[[ 27.4  17.4 -22.8  11.9  30.4   4.4 -34.9 -16.5  61.3]
 [ 46.9   4.4  37.1  20.0  10.8  10.4 -38.3 -53.8  25.4]
 [-22.0   8.0  38.8  17.4 -39.8 -28.5  16.2   1.1 -53.7]
 [ 30.9   3.9  48.0  21.9  -8.6  -2.8 -27.8 -48.7  -2.9]
 [-22.9  26.9 -21.3  15.9  -6.0 -27.5   4.2  25.9   7.7]]
->
[[-22.9  26.9 -21.3  15.9  -6.0 -27.5   4.2  25.9   7.7]
 [ 30.9   3.9  48.0  21.9  -8.6  -2.8 -27.8 -48.7  -2.9]
 [-22.0   8.0  38.8  17.4 -39.8 -28.5  16.2   1.1 -53.7]
 [ 46.9   4.4  37.1  20.0  10.8  10.4 -38.3 -53.8  25.4]
 [ 27.4  17.4 -22.8  11.9  30.4   4.4 -34.9 -16.5  61.3]]

[[-60.4 -31.3 -10.6  -7.2 -26.4  -7.6  11.3   9.8  -3.1 -40.1]
 [ 11.2 -18.9 -18.5   5.0 -11.9   6.7   9.6 -15.7  10.1  -5.4]
 [ 30.8   9.2  28.3 -38.0 -17.8  25.8  35.4  -2.1  25.9  -5.2]
 [ 48.1 -16.3  14.5  61.2 -23.4 -27.1  -2.2  10.4  21.4  36.6]
 [ 12.1 -21.9 -17.4 -22.9  44.1 -23.5 -13.5  14.9  -6.4 -22.0]
 [  5.0 -21.3  17.8  14.5  20.5  -8.9  -3.5  20.6   6.9   7.3]]
->
[[  5.0 -21.3  17.8  14.5  20.5  -8.9  -3.5  20.6   6.9   7.3]
 [ 12.1 -21.9 -17.4 -22.9  44.1 -23.5 -13.5  14.9  -6.4 -22.0]
 [ 48.1 -16.3  14.5  61.2 -23.4 -27.1  -2.2  10.4  21.4  36.6]
 [ 30.8   9.2  28.3 -38.0 -17.8  25.8  35.4  -2.1  25.9  -5.2]
 [ 11.2 -18.9 -18.5   5.0 -11.9   6.7   9.6 -15.7  10.1  -5.4]
 [-60.4 -31.3 -10.6  -7.2 -26.4  -7.6  11.3   9.8  -3.1 -40.1]]

[[-16.6  -4.4]
 [ 18.7  43.9]
 [-56.0  12.8]
 [ 38.5  16.4]
 [-18.4  28.9]
 [-30.4  36.7]
 [-11.7 -71.1]
 [-19.3  22.9]
 [-47.1   3.8]
 [ 28.4   3.3]
 [ 12.4  22.5]]
->
[[ 12.4  22.5]
 [ 28.4   3.3]
 [-47.1   3.8]
 [-19.3  22.9]
 [-11.7 -71.1]
 [-30.4  36.7]
 [-18.4  28.9]
 [ 38.5  16.4]
 [-56.0  12.8]
 [ 18.7  43.9]
 [-16.6  -4.4]]

[[-50.6 -20.7  -0.7 -34.9 -26.3  16.7  27.7 -53.0]
 [ 45.7  24.9  -8.6  39.6  28.3 -29.7 -33.2  50.3]
 [ 42.6  40.8  30.2  38.0  43.5   6.3   4.1  42.9]
 [ 55.3  24.2  41.9  47.4  50.1 -37.4 -38.5  49.4]
 [ -8.1 -27.0  35.1 -13.8   7.6 -28.2 -29.4  31.4]
 [ 23.8  37.9  12.2  32.4  32.1 -37.5 -35.5 -29.8]
 [ 14.5  20.0 -43.8   9.1 -25.6  37.5  36.2  -5.9]]
->
[[ 14.5  20.0 -43.8   9.1 -25.6  37.5  36.2  -5.9]
 [ 23.8  37.9  12.2  32.4  32.1 -37.5 -35.5 -29.8]
 [ -8.1 -27.0  35.1 -13.8   7.6 -28.2 -29.4  31.4]
 [ 55.3  24.2  41.9  47.4  50.1 -37.4 -38.5  49.4]
 [ 42.6  40.8  30.2  38.0  43.5   6.3   4.1  42.9]
 [ 45.7  24.9  -8.6  39.6  28.3 -29.7 -33.2  50.3]
 [-50.6 -20.7  -0.7 -34.9 -26.3  16.7  27.7 -53.0]]

[[ -2.8  60.6   3.6   8.4  55.5  45.3 -35.9]
 [ -2.6  25.5 -10.3  -9.7   0.8  -4.2   2.9]
 [-14.0  70.6   5.1 -15.4  20.4  30.0 -15.5]
 [  7.4 -21.5  -0.8  13.3   8.9   0.0  -4.7]
 [ 14.0 -45.9 -27.5   2.4 -24.4 -47.7  26.6]
 [ -6.5  25.2  -2.7 -12.9  -5.0  -0.2   3.6]
 [ -0.5  54.1  -4.8   6.0  47.8  32.2 -27.9]
 [ -6.1 -12.6  11.8  -7.9 -24.1  -4.7  10.0]
 [ -4.8  60.3  -9.4  -6.8  30.1  19.7 -15.6]
 [ 10.0 -11.1 -20.1   5.9   4.5 -18.4   5.5]
 [  8.2 -45.9   3.2  13.0  -8.7 -11.2   5.2]
 [ -2.4   7.6  15.4   8.2  18.1  25.5 -17.2]]
->
[[ -2.4   7.6  15.4   8.2  18.1  25.5 -17.2]
 [  8.2 -45.9   3.2  13.0  -8.7 -11.2   5.2]
 [ 10.0 -11.1 -20.1   5.9   4.5 -18.4   5.5]
 [ -4.8  60.3  -9.4  -6.8  30.1  19.7 -15.6]
 [ -6.1 -12.6  11.8  -7.9 -24.1  -4.7  10.0]
 [ -0.5  54.1  -4.8   6.0  47.8  32.2 -27.9]
 [ -6.5  25.2  -2.7 -12.9  -5.0  -0.2   3.6]
 [ 14.0 -45.9 -27.5   2.4 -24.4 -47.7  26.6]
 [  7.4 -21.5  -0.8  13.3   8.9   0.0  -4.7]
 [-14.0  70.6   5.1 -15.4  20.4  30.0 -15.5]
 [ -2.6  25.5 -10.3  -9.7   0.8  -4.2   2.9]
 [ -2.8  60.6   3.6   8.4  55.5  45.3 -35.9]]

[[-55.3  15.7  23.0 -26.4 -49.5  27.8  38.2 -44.5  -8.5  46.1  31.5  23.9
   15.5]
 [ 47.7  17.4  -7.1 -15.5 -25.7  27.4  41.1  -3.9  22.8  26.1  32.0 -16.5
  -20.9]
 [-36.0 -51.6  -3.2  -8.9   1.8 -51.6 -30.5 -42.6 -37.6 -38.1  22.3 -40.6
  -30.8]]
->
[[-36.0 -51.6  -3.2  -8.9   1.8 -51.6 -30.5 -42.6 -37.6 -38.1  22.3 -40.6
  -30.8]
 [ 47.7  17.4  -7.1 -15.5 -25.7  27.4  41.1  -3.9  22.8  26.1  32.0 -16.5
  -20.9]
 [-55.3  15.7  23.0 -26.4 -49.5  27.8  38.2 -44.5  -8.5  46.1  31.5  23.9
   15.5]]

[[ 13.8 -16.5  28.6  31.9   8.9]
 [ 27.2  -1.6  50.0  18.1  37.7]
 [  9.8 -20.4  13.4  29.3   2.7]
 [-10.6 -11.8 -60.9   8.7 -27.0]
 [ 25.6  20.1  30.1 -18.2  50.1]
 [-21.7  27.1   9.8  20.9 -45.5]
 [ 19.1 -10.7  48.8  37.2  15.9]
 [-12.8  -8.8 -42.6  18.5 -33.6]
 [ 17.8  11.7  -5.3 -26.4  39.2]
 [ -3.9 -12.8   3.0  42.3 -26.9]]
->
[[ -3.9 -12.8   3.0  42.3 -26.9]
 [ 17.8  11.7  -5.3 -26.4  39.2]
 [-12.8  -8.8 -42.6  18.5 -33.6]
 [ 19.1 -10.7  48.8  37.2  15.9]
 [-21.7  27.1   9.8  20.9 -45.5]
 [ 25.6  20.1  30.1 -18.2  50.1]
 [-10.6 -11.8 -60.9   8.7 -27.0]
 [  9.8 -20.4  13.4  29.3   2.7]
 [ 27.2  -1.6  50.0  18.1  37.7]
 [ 13.8 -16.5  28.6  31.9   8.9]]

[[ 29.1 -18.9 -18.7   8.6   8.7  -7.6   4.2  10.2 -16.2]
 [-25.7 -18.2  64.9  27.1 -22.2  -4.9 -11.1  44.6  26.2]]
->
[[-25.7 -18.2  64.9  27.1 -22.2  -4.9 -11.1  44.6  26.2]
 [ 29.1 -18.9 -18.7   8.6   8.7  -7.6   4.2  10.2 -16.2]]

[[ 27.5  23.1 -40.4  64.0  -3.0  67.2  66.1 -18.5 -50.7]
 [-44.8 -63.7  -9.5 -17.4   3.4  42.6 -41.6   5.0  41.7]
 [ 13.9 -13.0 -31.4 -56.9  31.1 -26.7  62.1  26.0 -65.3]
 [ 10.9  43.7  60.2 -40.5  23.9  66.6 -52.5  20.2  35.5]]
->
[[ 10.9  43.7  60.2 -40.5  23.9  66.6 -52.5  20.2  35.5]
 [ 13.9 -13.0 -31.4 -56.9  31.1 -26.7  62.1  26.0 -65.3]
 [-44.8 -63.7  -9.5 -17.4   3.4  42.6 -41.6   5.0  41.7]
 [ 27.5  23.1 -40.4  64.0  -3.0  67.2  66.1 -18.5 -50.7]]
